50 stands for zero in the data rows.
Here is a table of points, one per row:
[48,60,40,73,40,59,58,39,40,68,33,74,39,23,45,55,75,60,56,35,39,35,64,54,39,27,
 42,47,48,53,56,41,46,79,61,31,48,35,59,51,53,51,52,48,38,51,60,54]
[59,57,45,58,42,36,56,61,62,49,44,43,48,57,23,29,52,37,46,40,76,91,74,62,55,66,
 36,31,31,39,67,57,34,48,67,54,26,48,42,51,68,35,49,50,69,34,55,33]
[59,47,54,36,45,49,49,45,50,79,33,40,31,36,37,45,57,40,28,62,36,70,60,57,50,42,
 59,66,43,59,49,68,26,52,66,50,48,43,49,57,0,61,51,54,67,47,44,95]
[50,59,45,57,42,38,45,31,40,55,39,45,46,37,61,58,71,14,78,40,51,56,51,34,40,39,
 40,52,56,27,49,27,44,48,14,52,36,58,40,46,44,41,26,49,51,44,33,53]
[59,47,54,48,74,48,31,37,59,51,51,41,56,50,48,49,48,45,59,44,63,48,56,57,45,31,
 47,49,58,59,35,42,51,59,26,62,49,60,78,75,42,42,58,38,53,42,66,29]
[60,33,73,32,38,45,49,33,58,50,67,53,32,50,18,65,40,48,60,49,65,56,46,38,71,31,
 52,41,21,45,41,65,55,67,50,69,39,58,61,50,46,44,55,36,36,67,58,51]
[65,48,57,42,21,47,36,45,53,27,58,59,46,61,43,63,39,60,73,15,28,41,38,71,52,47,
 69,34,54,40,42,51,41,43,47,51,63,43,39,81,44,58,56,81,70,50,43,47]
[55,33,56,62,68,50,52,43,69,69,55,72,59,60,47,54,50,45,63,36,35,56,48,30,25,64,
 33,40,30,53,43,52,44,52,46,38,75,42,32,48,69,58,47,48,67,39,27,68]
[48,54,56,43,19,45,51,50,72,45,47,52,53,62,54,44,42,39,27,58,41,52,33,53,71,21,
 35,60,51,45,79,22,40,41,55,57,41,26,35,36,46,35,57,60,39,39,56,40]
[57,40,65,60,74,33,53,53,47,73,78,66,54,50,55,50,43,33,44,45,56,69,22,62,82,41,
 48,81,63,51,29,55,87,54,47,62,57,6,56,55,56,56,26,67,48,57,49,51]
[49,43,46,50,44,56,35,75,25,49,45,38,39,85,55,69,40,44,46,44,51,42,52,47,63,57,
 19,33,44,77,37,62,61,56,50,51,43,50,59,34,41,38,51,59,45,42,55,63]
[69,29,33,55,71,42,44,61,47,43,54,25,62,53,39,46,42,73,36,42,34,48,45,45,69,53,
 70,56,52,31,75,32,57,52,40,50,52,59,53,48,80,39,30,38,68,41,42,84]
[43,62,42,39,60,28,60,33,65,47,44,76,65,49,44,34,47,46,38,51,40,48,56,32,68,64,
 56,31,83,66,29,49,43,61,49,56,44,53,27,64,49,42,79,45,32,23,45,60]
[41,24,63,57,38,56,48,47,40,62,61,43,46,47,55,53,45,34,40,53,49,64,67,70,41,53,
 39,42,71,50,59,75,73,67,56,63,30,60,42,49,46,58,55,45,53,44,47,18]
[71,98,45,38,32,50,47,65,56,31,44,48,33,66,57,60,39,42,54,53,62,51,43,60,44,43,
 56,64,59,45,23,82,45,47,52,46,45,54,72,39,73,51,46,48,39,48,6,57]
[27,55,38,49,53,71,57,59,62,30,42,52,49,25,69,50,67,70,62,32,44,84,32,40,22,38,
 39,42,87,43,64,53,62,42,76,78,45,43,91,42,48,41,56,49,61,56,63,58]
[83,21,30,67,60,59,65,79,54,50,48,30,70,27,36,42,68,45,58,45,29,42,49,66,56,44,
 43,31,64,39,19,50,19,50,54,37,58,34,56,32,39,35,49,42,39,42,55,36]
[63,59,2,52,68,40,61,45,33,57,54,53,23,37,76,30,22,53,40,48,50,43,53,64,43,49,
 41,54,34,51,51,40,52,56,69,44,32,57,72,67,43,62,65,51,68,50,66,30]
[59,50,56,64,47,41,49,80,39,46,55,59,49,62,50,27,63,29,65,48,70,40,72,56,45,42,
 63,46,60,42,57,50,47,67,58,63,31,44,31,38,55,68,66,34,63,95,47,73]
[63,49,53,43,34,45,56,52,25,56,39,68,38,37,30,56,18,48,49,38,46,60,52,24,44,82,
 46,68,64,47,47,27,55,46,47,36,56,59,62,51,54,54,45,48,48,73,86,30]
[54,44,40,38,28,42,34,55,67,48,49,38,52,60,57,56,72,47,60,58,47,46,40,39,74,60,
 52,42,53,53,61,59,45,47,36,54,44,45,58,48,52,99,40,55,47,40,59,36]
[10,35,44,49,38,34,52,37,48,59,53,30,61,44,53,61,43,67,55,45,56,49,35,54,36,38,
 51,55,41,58,45,70,48,41,32,0,1,49,57,44,58,41,58,39,52,59,52,59]
[27,63,55,29,45,76,39,60,43,56,62,50,69,43,33,45,55,40,53,46,40,49,70,64,61,55,
 55,48,41,74,60,54,70,53,73,26,62,54,46,49,64,49,42,48,67,51,50,44]
[39,40,65,47,53,38,44,47,38,81,39,52,34,48,78,45,48,46,39,46,31,42,38,41,65,80,
 75,30,72,49,47,49,37,31,46,55,50,70,42,38,55,41,37,50,44,71,43,55]
[36,45,59,43,71,66,42,57,46,66,18,63,41,44,30,42,32,82,46,63,52,64,28,41,55,42,
 45,45,61,43,55,34,33,61,35,59,47,53,45,57,64,58,42,72,59,59,17,36]
[50,58,20,45,54,72,51,50,65,51,73,37,26,58,42,82,69,44,52,67,76,16,48,48,60,63,
 60,32,71,61,55,53,51,34,34,55,59,25,24,68,40,33,34,53,75,65,51,44]
[47,24,45,50,54,46,45,46,49,34,57,53,41,22,53,48,55,42,51,65,53,39,85,38,50,59,
 74,55,35,36,45,54,55,60,56,46,42,49,61,36,50,41,59,99,38,48,44,40]
[48,38,44,32,68,42,46,72,46,46,25,72,78,47,50,44,41,37,56,36,57,38,45,51,60,52,
 49,49,58,47,57,71,57,42,44,47,49,64,46,74,45,38,46,46,36,29,45,59]
[72,55,45,49,46,44,37,35,81,71,46,46,60,56,76,48,41,83,58,75,47,43,64,50,37,39,
 50,22,47,41,46,64,77,63,51,60,43,52,34,44,54,45,50,53,39,64,57,52]
[46,59,52,50,71,68,58,60,58,45,93,70,46,24,35,58,28,25,48,68,53,38,35,46,30,33,
 57,32,38,52,60,45,51,23,62,49,33,69,57,35,52,68,58,51,33,34,56,63]
[69,54,78,51,64,56,56,48,46,59,24,41,46,48,46,63,34,40,37,41,78,24,20,59,34,44,
 52,56,45,68,58,63,43,57,45,63,44,51,52,24,57,46,69,70,65,35,79,58]
[66,37,56,52,48,43,44,45,48,56,45,43,46,56,48,57,63,60,47,62,40,61,55,39,57,44,
 27,71,48,66,42,60,59,28,61,54,59,84,31,51,59,48,39,47,54,46,32,32]
[44,42,44,64,55,44,51,41,44,38,30,65,62,48,39,96,64,55,62,48,58,54,47,63,58,47,
 79,58,45,70,68,26,57,45,75,65,37,61,35,60,48,47,33,52,37,61,43,52]
[51,77,69,68,45,46,29,66,51,34,57,47,66,29,48,36,34,65,34,47,45,41,48,41,49,38,
 37,49,37,70,34,40,44,37,47,48,21,37,48,66,55,57,71,54,67,72,49,35]
[78,69,58,29,41,75,36,47,52,68,61,56,60,56,61,49,58,58,56,56,67,68,77,40,56,41,
 57,55,66,67,76,35,60,40,41,8,60,59,67,50,51,44,56,52,43,60,43,46]
[22,61,48,33,54,52,56,69,50,58,38,43,48,68,47,43,56,46,79,69,49,61,46,72,55,53,
 62,58,30,22,30,53,55,26,44,47,52,36,37,55,67,43,70,42,51,48,78,42]
[41,43,64,36,49,56,72,33,43,34,64,68,40,53,23,40,73,82,65,45,49,29,61,75,48,80,
 5,54,60,48,55,44,55,31,35,58,39,42,81,38,43,49,47,63,46,51,42,72]
[42,54,41,63,47,29,34,26,37,38,59,60,53,53,42,51,43,54,44,59,60,61,28,52,20,72,
 58,42,56,36,61,63,52,52,65,28,69,31,51,49,28,33,58,47,66,38,46,39]
[59,54,65,88,51,57,89,54,58,26,47,92,41,60,60,58,56,53,46,72,12,66,61,49,54,49,
 83,46,41,60,55,56,52,50,8,53,43,58,50,45,33,48,23,41,66,47,63,45]
[43,47,61,44,55,48,79,51,54,37,58,43,37,45,67,69,45,55,62,37,60,93,71,65,29,63,
 51,49,59,83,43,15,47,61,53,51,46,55,27,46,36,72,48,59,33,51,55,66]
[35,57,59,65,63,60,56,51,34,45,48,57,36,39,45,31,71,69,37,38,64,40,57,46,47,11,
 51,71,55,50,35,53,49,33,58,36,73,88,36,31,27,61,53,59,57,48,73,40]
[48,50,53,65,66,61,35,38,45,67,39,73,64,73,40,79,63,63,15,46,49,59,70,42,40,58,
 60,41,40,24,38,38,56,19,60,58,46,34,68,54,45,73,58,41,35,46,48,55]
[55,36,62,61,34,53,27,66,40,44,51,54,57,53,64,39,52,53,75,89,61,57,56,41,31,54,
 43,64,38,53,57,39,52,26,48,56,53,55,48,81,30,43,56,78,35,49,60,71]
[31,46,30,39,40,49,39,47,38,27,34,62,53,41,49,31,62,39,19,49,51,65,44,43,43,48,
 52,36,32,57,46,46,73,62,11,70,75,41,37,51,65,51,41,53,49,60,43,64]
[38,77,34,57,52,46,59,47,58,50,44,20,84,36,36,57,39,52,63,54,49,61,50,47,69,64,
 39,46,44,50,53,58,62,50,42,53,68,56,59,21,30,49,74,70,63,60,52,49]
[58,55,64,42,49,64,41,68,36,47,57,67,42,2,70,73,55,76,56,47,44,55,47,40,45,79,
 52,71,26,41,65,54,60,61,34,66,54,49,23,39,40,52,47,21,38,34,43,53]
[56,44,54,47,20,51,99,63,32,68,49,53,79,58,39,45,53,62,40,68,76,38,37,44,22,53,
 60,51,52,43,50,37,62,53,52,54,59,62,40,61,58,72,36,52,47,50,35,45]
[54,37,71,52,53,59,57,26,58,36,34,43,56,36,75,38,61,52,45,40,80,45,35,49,70,73,
 66,41,31,47,42,39,50,36,59,45,53,37,72,39,42,45,66,34,66,48,17,28]
[35,37,60,43,64,42,55,39,34,14,43,58,46,54,55,60,54,64,58,92,69,46,50,43,63,44,
 28,56,65,49,47,45,36,81,73,35,60,41,60,47,65,56,61,35,72,41,67,58]
[53,47,51,33,38,29,53,34,41,61,62,46,54,46,74,51,53,47,43,58,54,55,68,71,53,35,
 42,28,37,48,59,54,23,31,48,62,88,54,56,45,75,48,41,46,40,59,70,53]
There is one direction along which these points spread out most. For each point below, how far along it does it lie, from 0 to 99? 50 is the average, and the first point above lies past it. One standard deviation of the points above along it is 16.
[42,55,57,42,64,42,40,52,74,49,52,46,50,69,42,42,66,39,49,59,30,35,41,67,30,70,
 48,69,41,71,58,52,31,49,66,61,63,50,58,45,63,45,30,51,43,76,36,25] 47
[36,72,63,59,58,59,30,48,36,40,65,47,65,55,56,57,47,51,37,47,56,49,76,55,35,53,
 53,56,61,28,50,40,28,76,37,53,41,49,40,31,39,60,25,62,48,32,64,49] 48
[58,63,50,30,70,69,59,34,29,36,44,42,63,68,52,59,57,39,46,59,34,58,36,52,46,36,
 31,50,32,27,70,49,69,56,50,29,45,63,37,54,19,62,64,55,32,79,45,48] 52
[25,60,51,71,31,55,57,66,94,46,55,47,53,41,57,67,40,51,37,46,59,38,52,53,67,65,
 28,61,44,30,47,59,32,67,55,40,66,67,64,82,35,42,37,49,38,68,49,62] 53
[57,65,61,55,65,34,49,55,52,41,44,27,35,47,37,20,49,76,57,48,55,56,53,54,47,51,
 64,43,54,66,66,67,51,52,58,43,51,27,36,54,35,56,29,44,8,51,58,44] 52
[55,36,47,28,45,53,38,65,99,39,55,43,25,71,49,49,70,47,36,40,51,47,56,38,36,58,
 49,69,50,39,50,36,73,57,47,36,44,62,45,45,47,47,59,49,45,51,59,53] 49
[52,42,50,42,50,52,59,41,44,32,70,35,56,51,47,71,68,59,39,49,26,44,70,49,40,58,
 50,86,67,56,49,54,40,41,41,69,60,39,44,59,61,46,95,36,44,57,34,47] 47
[42,67,59,52,65,62,83,49,39,43,57,34,47,59,68,45,58,51,55,25,38,46,65,0,52,39,
 48,54,30,44,62,63,44,56,61,45,42,30,54,85,49,43,47,73,48,48,59,44] 56
[29,37,41,47,48,54,54,62,60,57,42,43,38,66,50,43,10,43,70,48,49,33,81,45,50,27,
 56,57,54,56,67,48,50,40,31,64,72,43,54,41,41,55,51,37,43,50,27,41] 46
[55,33,38,71,42,99,45,0,54,46,50,46,60,60,50,20,19,42,56,50,61,49,46,56,60,68,
 51,84,58,60,40,59,35,48,56,60,42,46,37,47,70,60,41,45,40,49,70,63] 54
[42,63,42,93,49,51,38,57,33,66,62,47,36,64,48,41,72,45,55,49,55,69,17,46,61,55,
 60,50,47,57,61,43,50,67,35,40,67,68,58,65,59,45,90,53,38,43,44,52] 51
[37,55,39,21,28,48,39,56,30,64,76,53,73,79,52,35,57,65,60,50,40,42,36,38,46,47,
 56,53,26,62,31,31,48,64,62,75,45,57,64,29,21,41,31,37,53,47,50,46] 50
[53,62,88,69,45,44,51,43,53,47,37,26,39,44,36,46,47,35,55,61,26,36,50,51,57,63,
 59,42,63,37,44,22,89,49,58,51,61,52,59,56,56,50,45,31,58,27,46,66] 40
